In the data rows, the value 500 means zero.
Here are some points:
tensor([499, 355, 719, 294, 374, 535, 350, 309, 610, 325, 351, 582, 333, 333, 564, 337, 342, 554, 324, 354, 555, 336, 349, 555, 356, 342, 551, 334, 343, 564, 338, 335, 552, 327, 352, 556, 337, 354])
tensor([652, 393, 695, 339, 568, 532, 480, 346, 481, 423, 547, 547, 459, 356, 421, 471, 523, 559, 436, 380, 444, 493, 483, 561, 422, 413, 467, 476, 436, 555, 414, 443, 500, 462, 425, 505, 434, 451])
tensor([298, 607, 631, 666, 260, 697, 439, 598, 664, 611, 338, 675, 524, 549, 696, 600, 352, 658, 541, 490, 689, 571, 397, 665, 538, 456, 713, 546, 390, 682, 545, 439, 681, 556, 409, 660, 557, 432])
tensor([558, 643, 511, 686, 354, 651, 548, 570, 658, 618, 386, 643, 564, 578, 661, 605, 395, 626, 577, 546, 672, 617, 421, 610, 589, 530, 644, 590, 451, 629, 601, 479, 669, 606, 443, 647, 587, 470])
tensor([295, 341, 739, 351, 300, 730, 342, 344, 696, 352, 343, 688, 350, 359, 700, 350, 339, 714, 349, 349, 708, 350, 346, 698, 351, 358, 719, 342, 350, 694, 353, 343, 696, 352, 344, 705, 350, 339])
tensor([208, 234, 305, 264, 661, 313, 268, 468, 246, 234, 594, 279, 260, 504, 242, 274, 622, 298, 271, 615, 275, 223, 583, 299, 267, 569, 348, 301, 581, 283, 294, 609, 251, 304, 615, 317, 238, 518])
tensor([613, 715, 373, 713, 392, 526, 625, 600, 592, 629, 398, 466, 686, 553, 622, 634, 442, 459, 705, 556, 600, 663, 440, 421, 686, 508, 615, 655, 487, 455, 662, 516, 592, 666, 507, 504, 697, 428])
tensor([698, 656, 506, 703, 535, 478, 652, 608, 541, 707, 535, 480, 697, 582, 542, 677, 538, 497, 669, 609, 526, 654, 545, 498, 699, 577, 533, 690, 531, 509, 698, 554, 474, 691, 548, 522, 720, 538])
tensor([680, 609, 687, 674, 444, 648, 632, 567, 674, 658, 435, 642, 641, 539, 651, 676, 442, 647, 657, 548, 678, 665, 466, 642, 655, 511, 661, 662, 437, 634, 652, 538, 668, 639, 475, 631, 646, 544])
tensor([762, 689, 444, 761, 551, 549, 690, 602, 564, 673, 522, 559, 695, 605, 540, 683, 515, 512, 694, 600, 570, 680, 565, 524, 706, 556, 567, 655, 559, 543, 730, 574, 559, 702, 589, 530, 724, 574])
tensor([784, 656, 144, 675, 652, 181, 682, 528, 212, 641, 597, 198, 678, 499, 214, 734, 546, 246, 607, 521, 196, 681, 585, 223, 596, 605, 261, 628, 515, 261, 596, 513, 209, 656, 591, 221, 638, 521])
tensor([773, 661, 609, 687, 448, 427, 688, 604, 547, 664, 418, 401, 725, 577, 536, 652, 453, 444, 665, 586, 556, 664, 482, 421, 655, 527, 558, 676, 463, 458, 705, 575, 517, 682, 449, 411, 681, 567])
tensor([206, 271, 688, 255, 430, 741, 269, 422, 690, 272, 448, 716, 262, 428, 708, 263, 429, 697, 262, 431, 716, 272, 439, 713, 266, 434, 710, 268, 428, 714, 265, 425, 716, 266, 431, 701, 267, 414])
tensor([182, 250, 618, 233, 522, 696, 241, 367, 629, 251, 442, 671, 231, 403, 660, 252, 424, 675, 254, 410, 660, 247, 412, 674, 232, 411, 676, 246, 414, 675, 243, 427, 672, 244, 432, 671, 252, 419])
tensor([189, 251, 674, 235, 535, 756, 264, 439, 694, 266, 527, 715, 271, 448, 701, 271, 505, 722, 268, 469, 686, 252, 487, 702, 257, 484, 725, 275, 497, 718, 260, 478, 702, 252, 484, 722, 265, 473])
tensor([251, 324, 653, 281, 392, 673, 297, 429, 590, 318, 443, 604, 307, 466, 591, 322, 433, 615, 304, 434, 608, 303, 444, 605, 323, 449, 623, 317, 445, 619, 316, 442, 626, 324, 449, 619, 329, 441])
tensor([253, 352, 658, 310, 331, 660, 300, 373, 617, 320, 369, 592, 338, 379, 593, 342, 383, 611, 337, 388, 593, 314, 375, 587, 317, 365, 599, 338, 377, 612, 328, 366, 605, 320, 374, 599, 319, 384])
tensor([234, 320, 685, 282, 339, 667, 282, 373, 621, 294, 382, 619, 307, 382, 606, 309, 380, 639, 302, 375, 607, 317, 386, 620, 318, 380, 628, 305, 371, 624, 303, 378, 616, 305, 359, 609, 301, 367])
tensor([221, 264, 683, 241, 551, 728, 263, 420, 606, 273, 519, 685, 279, 443, 625, 281, 482, 682, 280, 465, 665, 280, 492, 665, 262, 450, 663, 273, 498, 672, 284, 473, 658, 281, 469, 674, 267, 475])
tensor([526, 330, 712, 280, 387, 527, 356, 321, 593, 320, 372, 580, 333, 343, 564, 334, 347, 551, 332, 351, 550, 341, 352, 553, 331, 360, 543, 346, 337, 568, 338, 358, 542, 336, 358, 562, 333, 352])
tensor([731, 687, 434, 709, 533, 493, 657, 573, 554, 669, 499, 526, 740, 554, 560, 708, 532, 487, 710, 570, 515, 688, 572, 482, 684, 586, 553, 667, 570, 525, 658, 562, 477, 706, 515, 539, 706, 594])
tensor([611, 613, 629, 597, 320, 406, 622, 436, 618, 499, 355, 503, 603, 371, 573, 487, 411, 481, 617, 348, 546, 525, 444, 505, 611, 392, 535, 547, 431, 516, 554, 370, 562, 544, 385, 563, 560, 385])
tensor([619, 540, 376, 540, 564, 287, 637, 471, 335, 537, 595, 414, 559, 409, 357, 514, 575, 410, 517, 431, 385, 565, 539, 378, 544, 480, 315, 580, 527, 428, 569, 516, 317, 550, 548, 361, 565, 481])
tensor([656, 431, 704, 349, 406, 480, 468, 327, 561, 380, 405, 503, 439, 349, 512, 431, 402, 524, 418, 364, 507, 434, 396, 528, 436, 381, 512, 427, 386, 524, 410, 373, 514, 424, 374, 522, 422, 388])
tensor([269, 325, 727, 343, 374, 748, 355, 416, 715, 364, 372, 730, 363, 391, 726, 374, 390, 710, 349, 390, 722, 365, 390, 723, 351, 409, 726, 352, 389, 729, 351, 392, 729, 353, 384, 725, 373, 402])
tensor([661, 636, 389, 636, 640, 279, 669, 558, 334, 592, 555, 398, 649, 558, 357, 647, 518, 390, 603, 582, 361, 637, 576, 394, 694, 567, 316, 661, 561, 375, 644, 542, 353, 619, 575, 375, 609, 555])
tensor([246, 273, 636, 248, 574, 694, 266, 426, 553, 293, 557, 652, 282, 451, 569, 262, 512, 647, 286, 433, 598, 297, 483, 644, 290, 467, 620, 280, 491, 631, 291, 474, 620, 285, 491, 633, 276, 497])
tensor([406, 342, 588, 315, 599, 452, 424, 417, 368, 373, 615, 443, 420, 464, 379, 421, 595, 519, 370, 436, 363, 404, 501, 561, 322, 451, 390, 407, 513, 522, 332, 501, 392, 431, 470, 453, 341, 572])
tensor([646, 416, 702, 496, 554, 689, 577, 405, 655, 518, 562, 677, 574, 426, 644, 525, 561, 685, 579, 422, 653, 533, 549, 673, 577, 426, 666, 540, 554, 691, 580, 439, 659, 525, 532, 681, 558, 439])
tensor([426, 671, 309, 773, 604, 422, 569, 658, 432, 642, 670, 348, 645, 641, 392, 715, 643, 498, 670, 664, 474, 597, 649, 459, 561, 678, 517, 621, 709, 446, 686, 569, 409, 682, 637, 527, 707, 670])
tensor([263, 472, 275, 315, 417, 320, 330, 438, 326, 304, 397, 337, 347, 452, 343, 357, 430, 312, 322, 415, 269, 308, 419, 346, 332, 413, 328, 276, 401, 306, 329, 394, 335, 299, 476, 328, 323, 414])
tensor([749, 738, 542, 734, 323, 357, 728, 528, 600, 771, 397, 378, 751, 544, 552, 719, 388, 404, 763, 479, 527, 731, 407, 438, 734, 450, 447, 717, 424, 416, 758, 466, 482, 725, 455, 457, 738, 457])
tensor([701, 648, 455, 709, 555, 531, 669, 587, 564, 685, 535, 533, 654, 593, 578, 652, 527, 503, 656, 554, 565, 642, 576, 517, 679, 579, 525, 686, 546, 499, 686, 584, 535, 643, 539, 526, 694, 566])
tensor([217, 219, 616, 231, 697, 697, 256, 507, 571, 259, 601, 699, 225, 546, 644, 232, 561, 689, 230, 561, 674, 241, 554, 670, 222, 550, 680, 222, 542, 663, 242, 534, 674, 235, 561, 675, 239, 553])
tensor([273, 275, 704, 263, 545, 723, 279, 413, 656, 274, 499, 703, 286, 424, 676, 270, 470, 716, 272, 454, 681, 285, 460, 693, 292, 441, 698, 286, 453, 695, 281, 452, 685, 275, 459, 694, 287, 444])
tensor([261, 319, 722, 327, 312, 741, 308, 368, 704, 330, 341, 714, 321, 352, 703, 338, 346, 717, 341, 340, 695, 331, 349, 719, 338, 356, 712, 330, 350, 715, 336, 345, 705, 332, 358, 715, 342, 358])
tensor([595, 616, 230, 679, 668, 538, 638, 715, 365, 611, 615, 549, 587, 649, 439, 646, 636, 595, 573, 693, 434, 680, 683, 437, 622, 687, 394, 646, 681, 450, 645, 671, 431, 635, 639, 532, 595, 682])
tensor([664, 455, 659, 558, 611, 712, 597, 491, 644, 570, 631, 705, 569, 522, 660, 594, 582, 689, 607, 532, 677, 609, 571, 683, 590, 566, 660, 600, 597, 690, 591, 539, 669, 586, 564, 693, 603, 546])
tensor([732, 569, 638, 581, 522, 365, 666, 549, 500, 630, 541, 430, 678, 564, 495, 693, 546, 437, 677, 554, 465, 694, 590, 439, 688, 546, 473, 679, 557, 446, 686, 572, 499, 676, 518, 466, 695, 574])
tensor([504, 400, 608, 344, 476, 405, 473, 377, 521, 359, 541, 424, 533, 399, 465, 419, 573, 456, 492, 379, 445, 388, 543, 550, 398, 392, 406, 418, 478, 569, 343, 444, 406, 456, 467, 526, 376, 478])
tensor([393, 575, 216, 667, 658, 432, 514, 610, 463, 619, 682, 352, 569, 676, 410, 673, 783, 396, 651, 612, 496, 613, 719, 475, 651, 727, 462, 627, 705, 333, 635, 667, 321, 541, 693, 362, 621, 687])
tensor([728, 579, 696, 643, 528, 594, 668, 552, 627, 664, 544, 615, 655, 553, 610, 653, 552, 623, 681, 541, 596, 658, 542, 611, 694, 564, 607, 657, 542, 607, 676, 535, 596, 657, 544, 597, 671, 557])
tensor([648, 698, 612, 706, 288, 524, 646, 437, 662, 641, 343, 586, 655, 394, 621, 624, 386, 594, 632, 371, 615, 642, 361, 606, 664, 385, 599, 642, 377, 599, 643, 374, 614, 634, 389, 611, 641, 374])
tensor([594, 443, 669, 521, 544, 716, 530, 436, 671, 492, 532, 697, 538, 438, 680, 507, 538, 698, 543, 441, 670, 501, 549, 694, 551, 432, 678, 510, 544, 698, 547, 432, 687, 498, 552, 697, 535, 439])
tensor([311, 452, 399, 324, 365, 352, 396, 437, 348, 389, 359, 352, 366, 396, 368, 363, 439, 378, 390, 417, 318, 359, 400, 360, 370, 407, 340, 382, 438, 334, 380, 413, 319, 319, 363, 356, 329, 414])
tensor([239, 297, 641, 271, 476, 708, 294, 429, 591, 318, 504, 639, 311, 461, 580, 327, 466, 625, 301, 471, 607, 305, 459, 639, 296, 466, 619, 297, 494, 623, 305, 469, 634, 300, 462, 620, 306, 477])
tensor([697, 659, 440, 719, 527, 550, 645, 591, 603, 683, 496, 546, 649, 590, 556, 700, 510, 553, 668, 564, 558, 643, 548, 564, 673, 562, 546, 693, 559, 522, 657, 555, 565, 661, 541, 543, 678, 556])
tensor([214, 320, 451, 280, 513, 623, 287, 393, 533, 293, 455, 628, 281, 408, 568, 264, 442, 604, 264, 415, 584, 282, 410, 600, 276, 414, 594, 279, 422, 581, 274, 416, 587, 277, 419, 597, 270, 428])
tensor([200, 213, 612, 231, 712, 683, 231, 500, 537, 250, 639, 681, 239, 554, 615, 246, 577, 670, 252, 544, 638, 247, 590, 649, 226, 586, 659, 247, 569, 643, 254, 575, 659, 237, 575, 649, 235, 576])
tensor([322, 450, 367, 473, 588, 393, 507, 684, 310, 634, 603, 455, 581, 588, 408, 514, 581, 409, 557, 575, 416, 550, 546, 430, 521, 587, 436, 525, 566, 399, 562, 541, 425, 506, 685, 388, 591, 567])
tensor([266, 284, 740, 301, 350, 755, 308, 366, 705, 328, 380, 734, 321, 370, 719, 325, 361, 727, 307, 371, 722, 322, 374, 724, 315, 373, 722, 318, 363, 726, 320, 367, 728, 318, 377, 716, 317, 365])
Then 10 other points, each followed by its number:
tensor([266, 465, 407, 347, 307, 267, 366, 426, 309, 380, 390, 330, 365, 404, 321, 359, 402, 309, 366, 381, 282, 354, 420, 368, 382, 338, 316, 381, 399, 359, 346, 396, 351, 358, 408, 344, 386, 370]) 0
tensor([584, 687, 457, 710, 406, 702, 576, 639, 688, 646, 425, 674, 594, 613, 670, 643, 456, 647, 631, 571, 669, 603, 466, 646, 605, 580, 672, 644, 452, 651, 651, 558, 642, 628, 494, 641, 648, 537]) 1
tensor([605, 714, 539, 684, 327, 535, 637, 512, 647, 639, 329, 562, 620, 423, 634, 629, 388, 590, 657, 404, 601, 626, 425, 571, 648, 395, 593, 639, 423, 590, 653, 404, 599, 648, 412, 590, 644, 412]) 2
tensor([183, 238, 607, 232, 589, 679, 234, 363, 611, 242, 517, 694, 236, 407, 633, 232, 474, 678, 223, 431, 674, 213, 461, 666, 243, 435, 654, 231, 452, 668, 224, 449, 655, 229, 452, 651, 250, 451]) 3
tensor([320, 608, 279, 393, 328, 236, 377, 464, 267, 369, 385, 262, 354, 461, 259, 341, 381, 265, 354, 419, 264, 355, 373, 269, 404, 444, 277, 349, 428, 276, 354, 384, 279, 357, 408, 243, 374, 401]) 4
tensor([187, 243, 581, 248, 691, 719, 265, 480, 615, 251, 624, 715, 242, 516, 659, 242, 590, 664, 239, 550, 669, 253, 576, 665, 270, 567, 687, 252, 581, 679, 248, 547, 688, 231, 572, 660, 260, 563]) 5
tensor([181, 263, 694, 246, 474, 756, 243, 420, 692, 264, 477, 708, 271, 439, 712, 261, 458, 711, 264, 451, 694, 268, 452, 708, 280, 443, 690, 267, 447, 713, 269, 457, 694, 256, 464, 705, 280, 461]) 6
tensor([259, 274, 696, 258, 519, 708, 276, 390, 638, 289, 479, 683, 285, 419, 653, 283, 451, 684, 275, 436, 657, 294, 446, 692, 292, 431, 676, 283, 443, 681, 282, 441, 677, 296, 452, 666, 288, 445]) 7
tensor([653, 376, 684, 323, 576, 532, 455, 333, 504, 394, 558, 581, 423, 380, 436, 450, 539, 563, 402, 405, 439, 469, 515, 548, 413, 433, 450, 462, 488, 560, 399, 456, 502, 444, 431, 526, 414, 443]) 8
tensor([748, 715, 298, 759, 516, 483, 675, 626, 548, 677, 470, 464, 697, 573, 562, 659, 455, 473, 714, 587, 556, 725, 470, 448, 681, 538, 562, 676, 524, 427, 739, 552, 540, 672, 506, 491, 643, 565]) 9
Which of these numbered points is nearest to each point below, ignoring the direction in which the first points spread most? Its number follows each.
tensor([678, 703, 306, 726, 415, 488, 672, 608, 507, 683, 425, 406, 707, 615, 601, 678, 429, 381, 667, 521, 530, 696, 577, 401, 694, 536, 516, 712, 552, 416, 702, 540, 495, 634, 555, 397, 692, 552]) > 9
tensor([606, 687, 592, 711, 297, 584, 617, 465, 651, 614, 355, 614, 630, 404, 636, 632, 396, 603, 641, 405, 629, 628, 394, 611, 634, 395, 608, 626, 391, 620, 628, 408, 619, 627, 379, 624, 623, 390]) > 2
tensor([641, 672, 607, 702, 305, 548, 632, 487, 670, 625, 355, 589, 629, 417, 632, 629, 400, 591, 637, 392, 617, 618, 398, 608, 634, 406, 604, 626, 403, 601, 649, 405, 613, 615, 402, 622, 632, 399]) > 2
tensor([656, 722, 353, 714, 389, 520, 643, 599, 612, 674, 386, 449, 669, 568, 568, 680, 439, 383, 677, 571, 574, 668, 503, 411, 698, 517, 559, 643, 494, 408, 724, 520, 550, 639, 512, 460, 685, 479]) > 9
tensor([584, 732, 373, 768, 362, 725, 713, 640, 694, 746, 432, 660, 724, 598, 715, 736, 471, 651, 735, 573, 690, 719, 512, 687, 740, 563, 688, 737, 567, 696, 721, 578, 685, 719, 543, 680, 694, 523]) > 1
tensor([287, 408, 565, 266, 292, 336, 335, 385, 329, 326, 390, 310, 373, 383, 337, 342, 373, 299, 349, 363, 314, 344, 380, 346, 367, 354, 300, 342, 367, 339, 371, 392, 341, 375, 351, 341, 350, 357]) > 0
tensor([601, 679, 367, 742, 381, 434, 673, 588, 562, 700, 387, 384, 631, 573, 619, 662, 531, 431, 688, 583, 561, 680, 465, 409, 650, 536, 596, 625, 521, 398, 691, 489, 580, 642, 565, 417, 719, 514]) > 9
tensor([659, 382, 660, 327, 586, 538, 445, 339, 494, 387, 573, 584, 391, 360, 419, 443, 536, 595, 421, 393, 429, 451, 507, 563, 392, 440, 439, 469, 471, 561, 402, 440, 467, 427, 460, 551, 415, 469]) > 8
tensor([216, 224, 553, 256, 701, 693, 236, 538, 612, 228, 620, 674, 256, 563, 634, 255, 596, 669, 234, 596, 662, 260, 576, 648, 259, 605, 645, 258, 590, 677, 274, 571, 655, 264, 582, 647, 269, 591]) > 5
tensor([211, 257, 551, 261, 734, 711, 235, 550, 558, 252, 653, 673, 257, 610, 642, 262, 631, 662, 277, 603, 649, 255, 599, 661, 265, 605, 661, 257, 603, 615, 221, 609, 659, 249, 596, 634, 261, 603]) > 5
tensor([217, 290, 706, 306, 429, 760, 310, 493, 717, 325, 426, 736, 316, 484, 721, 333, 434, 722, 314, 471, 741, 322, 440, 737, 333, 466, 738, 326, 458, 736, 327, 457, 732, 324, 449, 738, 319, 452]) > 6
tensor([287, 284, 677, 258, 537, 687, 279, 399, 603, 293, 486, 667, 281, 431, 609, 312, 460, 665, 282, 437, 635, 292, 445, 655, 288, 451, 637, 293, 446, 636, 289, 447, 638, 284, 447, 642, 285, 444]) > 7
tensor([748, 585, 581, 653, 494, 370, 711, 566, 461, 689, 538, 413, 674, 615, 474, 698, 487, 447, 662, 565, 405, 658, 585, 463, 649, 563, 375, 662, 591, 432, 696, 578, 430, 664, 550, 437, 679, 572]) > 7
tensor([627, 731, 293, 787, 415, 713, 717, 622, 633, 736, 483, 656, 708, 654, 716, 710, 545, 630, 728, 567, 672, 729, 554, 645, 728, 564, 661, 698, 561, 599, 757, 556, 652, 691, 576, 642, 720, 530]) > 1
tensor([246, 254, 278, 218, 636, 261, 267, 330, 210, 269, 548, 271, 264, 453, 236, 269, 524, 271, 247, 427, 297, 234, 508, 314, 257, 440, 264, 272, 471, 280, 241, 491, 287, 266, 569, 292, 242, 476]) > 4
tensor([585, 640, 543, 730, 388, 656, 603, 587, 659, 597, 367, 645, 593, 545, 666, 618, 409, 623, 607, 551, 656, 615, 436, 623, 610, 551, 660, 630, 456, 642, 615, 527, 654, 605, 461, 648, 608, 506]) > 1
tensor([275, 291, 638, 255, 575, 651, 292, 419, 470, 312, 585, 625, 300, 430, 494, 316, 549, 632, 284, 477, 520, 315, 502, 621, 287, 465, 532, 289, 500, 601, 278, 466, 558, 304, 503, 601, 303, 469]) > 3
tensor([639, 532, 239, 309, 724, 215, 326, 446, 207, 337, 622, 194, 379, 533, 235, 254, 563, 263, 333, 617, 198, 315, 599, 217, 374, 566, 205, 341, 574, 203, 331, 544, 220, 341, 599, 210, 328, 568]) > 4
tensor([683, 391, 705, 344, 565, 538, 466, 331, 486, 401, 552, 559, 439, 382, 438, 451, 529, 576, 428, 401, 421, 490, 487, 569, 416, 419, 464, 473, 439, 555, 425, 423, 480, 434, 433, 529, 430, 459]) > 8
tensor([569, 698, 386, 716, 410, 664, 601, 625, 636, 678, 431, 640, 600, 581, 652, 664, 443, 622, 646, 606, 651, 635, 468, 589, 635, 589, 637, 636, 525, 585, 664, 541, 640, 639, 524, 632, 639, 515]) > 1
tensor([713, 654, 321, 733, 671, 353, 684, 588, 492, 628, 598, 501, 611, 606, 428, 682, 643, 438, 700, 587, 471, 638, 632, 447, 670, 645, 454, 615, 618, 456, 671, 591, 445, 640, 621, 455, 618, 641]) > 3
tensor([535, 593, 229, 725, 713, 611, 539, 686, 348, 627, 641, 604, 496, 685, 458, 611, 626, 547, 550, 693, 459, 672, 652, 559, 562, 679, 464, 623, 637, 537, 568, 669, 498, 627, 690, 541, 590, 630]) > 5
tensor([684, 671, 214, 525, 661, 218, 535, 529, 213, 463, 670, 153, 522, 546, 229, 391, 659, 237, 485, 618, 242, 445, 620, 192, 479, 558, 264, 502, 617, 212, 474, 613, 193, 476, 611, 173, 421, 631]) > 4
tensor([443, 693, 245, 553, 301, 229, 432, 460, 270, 486, 388, 270, 399, 418, 250, 440, 376, 278, 413, 411, 310, 430, 373, 285, 458, 399, 248, 414, 401, 239, 450, 389, 288, 454, 366, 282, 385, 415]) > 4
tensor([639, 700, 300, 779, 617, 321, 703, 684, 392, 688, 621, 276, 689, 666, 311, 795, 599, 380, 674, 675, 375, 695, 646, 432, 687, 566, 424, 713, 609, 394, 732, 619, 372, 655, 592, 325, 601, 673]) > 3
tensor([757, 706, 209, 600, 647, 232, 589, 564, 221, 512, 649, 251, 563, 550, 225, 519, 583, 268, 527, 585, 193, 509, 532, 214, 537, 639, 193, 497, 594, 180, 555, 531, 253, 594, 593, 166, 524, 582]) > 4
tensor([528, 611, 642, 619, 291, 586, 514, 431, 669, 532, 327, 639, 506, 368, 649, 519, 363, 628, 529, 375, 611, 529, 372, 610, 534, 377, 616, 531, 370, 616, 533, 356, 645, 522, 373, 619, 526, 363]) > 2
tensor([675, 456, 338, 616, 746, 547, 528, 617, 426, 562, 645, 561, 531, 654, 408, 588, 632, 501, 515, 645, 519, 605, 646, 464, 531, 660, 498, 570, 644, 491, 562, 692, 452, 534, 607, 499, 609, 646]) > 5
tensor([398, 611, 294, 491, 285, 222, 410, 450, 269, 419, 338, 269, 398, 431, 227, 409, 388, 267, 370, 410, 252, 394, 399, 256, 433, 387, 259, 384, 392, 261, 390, 437, 266, 355, 386, 256, 422, 395]) > 4
tensor([572, 681, 272, 768, 539, 647, 673, 660, 538, 725, 587, 573, 653, 622, 592, 711, 568, 526, 729, 580, 567, 709, 604, 546, 697, 626, 541, 688, 583, 546, 695, 599, 543, 672, 590, 550, 685, 612]) > 6
tensor([714, 715, 312, 590, 406, 183, 675, 478, 274, 645, 408, 290, 634, 403, 296, 584, 481, 242, 581, 449, 228, 591, 421, 236, 626, 442, 242, 680, 450, 274, 593, 370, 235, 627, 441, 265, 643, 440]) > 0
tensor([733, 682, 343, 674, 623, 385, 707, 586, 422, 718, 633, 376, 686, 625, 457, 658, 598, 412, 672, 624, 449, 641, 642, 431, 688, 638, 449, 683, 570, 379, 646, 557, 466, 667, 625, 427, 676, 573]) > 3
tensor([634, 657, 590, 666, 329, 567, 605, 501, 655, 610, 371, 605, 616, 428, 632, 593, 402, 603, 622, 416, 616, 604, 405, 610, 618, 407, 630, 587, 398, 617, 629, 403, 615, 598, 416, 616, 611, 405]) > 2
tensor([426, 428, 392, 357, 638, 405, 448, 521, 298, 507, 650, 387, 491, 562, 432, 500, 595, 402, 446, 595, 388, 456, 572, 372, 432, 537, 354, 483, 543, 398, 520, 614, 344, 507, 529, 340, 535, 560]) > 3
tensor([683, 390, 706, 335, 537, 509, 512, 336, 501, 439, 536, 551, 479, 357, 448, 476, 510, 557, 451, 387, 412, 506, 462, 549, 436, 418, 471, 492, 432, 540, 421, 424, 491, 471, 413, 513, 436, 444]) > 8
tensor([680, 554, 689, 664, 572, 708, 666, 568, 676, 681, 585, 704, 672, 572, 689, 661, 569, 703, 661, 561, 681, 670, 586, 701, 662, 572, 693, 682, 571, 680, 665, 570, 699, 663, 562, 722, 689, 555]) > 1
tensor([657, 730, 290, 788, 434, 679, 676, 611, 567, 713, 494, 564, 730, 612, 585, 739, 553, 562, 727, 618, 608, 712, 593, 572, 760, 604, 567, 746, 602, 549, 729, 580, 562, 749, 627, 565, 717, 593]) > 1
tensor([200, 353, 644, 250, 288, 322, 293, 328, 376, 295, 322, 379, 301, 334, 384, 290, 315, 390, 289, 328, 377, 292, 313, 369, 317, 335, 374, 320, 358, 381, 293, 336, 397, 295, 322, 338, 305, 332]) > 0
tensor([748, 607, 648, 676, 494, 406, 650, 590, 580, 682, 510, 484, 716, 582, 517, 690, 513, 442, 676, 577, 501, 685, 489, 451, 662, 559, 539, 627, 535, 487, 672, 534, 529, 686, 536, 466, 713, 562]) > 7
tensor([235, 291, 692, 293, 494, 775, 303, 525, 697, 320, 493, 726, 305, 526, 715, 321, 471, 737, 325, 512, 724, 317, 499, 718, 317, 502, 729, 318, 474, 731, 319, 509, 730, 325, 484, 741, 326, 499]) > 6
tensor([647, 422, 362, 572, 712, 613, 413, 615, 435, 541, 642, 576, 451, 640, 438, 579, 631, 556, 451, 640, 486, 548, 628, 535, 466, 693, 473, 498, 620, 513, 489, 662, 527, 489, 588, 507, 478, 623]) > 5
tensor([242, 251, 299, 253, 636, 236, 248, 392, 159, 277, 590, 267, 235, 385, 263, 221, 504, 215, 260, 466, 177, 248, 482, 272, 288, 461, 274, 243, 514, 245, 213, 454, 248, 251, 515, 224, 239, 488]) > 4
tensor([660, 529, 685, 624, 490, 693, 601, 505, 677, 603, 476, 673, 598, 521, 654, 595, 480, 679, 593, 500, 666, 599, 466, 649, 601, 517, 666, 602, 480, 672, 593, 525, 675, 612, 491, 668, 604, 516]) > 1
tensor([365, 594, 174, 722, 684, 530, 362, 673, 275, 548, 734, 339, 545, 680, 472, 581, 690, 492, 686, 722, 428, 576, 666, 384, 650, 705, 405, 631, 724, 323, 621, 707, 498, 624, 657, 436, 636, 719]) > 5
tensor([738, 470, 489, 568, 728, 595, 575, 605, 515, 628, 633, 603, 552, 627, 517, 592, 631, 573, 561, 671, 556, 601, 633, 578, 585, 620, 542, 577, 610, 556, 572, 625, 556, 588, 636, 552, 588, 616]) > 5
tensor([771, 729, 353, 759, 449, 389, 734, 673, 500, 747, 469, 336, 694, 598, 476, 744, 480, 358, 725, 619, 544, 702, 535, 398, 698, 490, 475, 709, 521, 374, 704, 524, 454, 753, 493, 380, 679, 587]) > 9
tensor([748, 737, 459, 689, 370, 343, 746, 631, 575, 728, 446, 400, 702, 525, 515, 691, 394, 350, 737, 529, 549, 728, 372, 399, 709, 522, 566, 727, 426, 375, 731, 522, 478, 737, 436, 404, 738, 544]) > 9
tensor([605, 470, 156, 682, 740, 270, 716, 711, 126, 704, 676, 363, 542, 786, 287, 637, 803, 320, 622, 749, 303, 652, 742, 414, 565, 778, 183, 488, 653, 327, 578, 816, 372, 731, 752, 152, 552, 663]) > 5
tensor([626, 360, 617, 321, 607, 485, 479, 337, 481, 372, 592, 535, 361, 391, 413, 415, 580, 547, 379, 402, 383, 441, 542, 535, 376, 457, 391, 456, 501, 550, 359, 514, 414, 435, 477, 505, 389, 562]) > 8
tensor([815, 658, 279, 650, 554, 222, 676, 458, 241, 637, 574, 213, 641, 512, 273, 655, 485, 243, 667, 480, 214, 663, 520, 227, 664, 460, 195, 693, 525, 251, 673, 486, 205, 638, 534, 241, 639, 455]) > 0
tensor([639, 337, 693, 295, 527, 436, 431, 333, 466, 367, 467, 500, 400, 343, 414, 389, 430, 504, 358, 375, 428, 387, 417, 491, 369, 411, 449, 395, 407, 475, 369, 404, 449, 386, 396, 466, 390, 397]) > 8
tensor([244, 283, 628, 247, 581, 609, 277, 400, 429, 323, 560, 625, 271, 433, 473, 313, 531, 630, 281, 430, 491, 312, 503, 594, 290, 469, 519, 297, 492, 589, 279, 466, 546, 286, 491, 584, 283, 486]) > 3
tensor([312, 359, 401, 377, 660, 682, 341, 525, 391, 480, 663, 592, 343, 628, 408, 490, 578, 582, 350, 617, 509, 404, 541, 577, 365, 615, 522, 421, 559, 545, 376, 622, 541, 382, 587, 474, 400, 606]) > 5
tensor([644, 453, 683, 651, 700, 728, 652, 576, 726, 691, 641, 735, 670, 631, 715, 668, 632, 722, 648, 640, 737, 688, 638, 716, 659, 622, 713, 653, 606, 747, 674, 628, 719, 685, 609, 718, 668, 607]) > 1
tensor([665, 520, 700, 668, 594, 725, 647, 558, 696, 644, 584, 698, 668, 565, 683, 660, 582, 728, 678, 549, 720, 681, 588, 712, 659, 565, 688, 689, 583, 712, 680, 588, 701, 664, 589, 711, 685, 575]) > 1
tensor([654, 360, 700, 300, 497, 470, 433, 337, 488, 357, 468, 511, 382, 349, 451, 390, 433, 520, 375, 401, 451, 403, 422, 513, 364, 395, 479, 390, 388, 490, 393, 403, 477, 385, 405, 497, 385, 404]) > 8
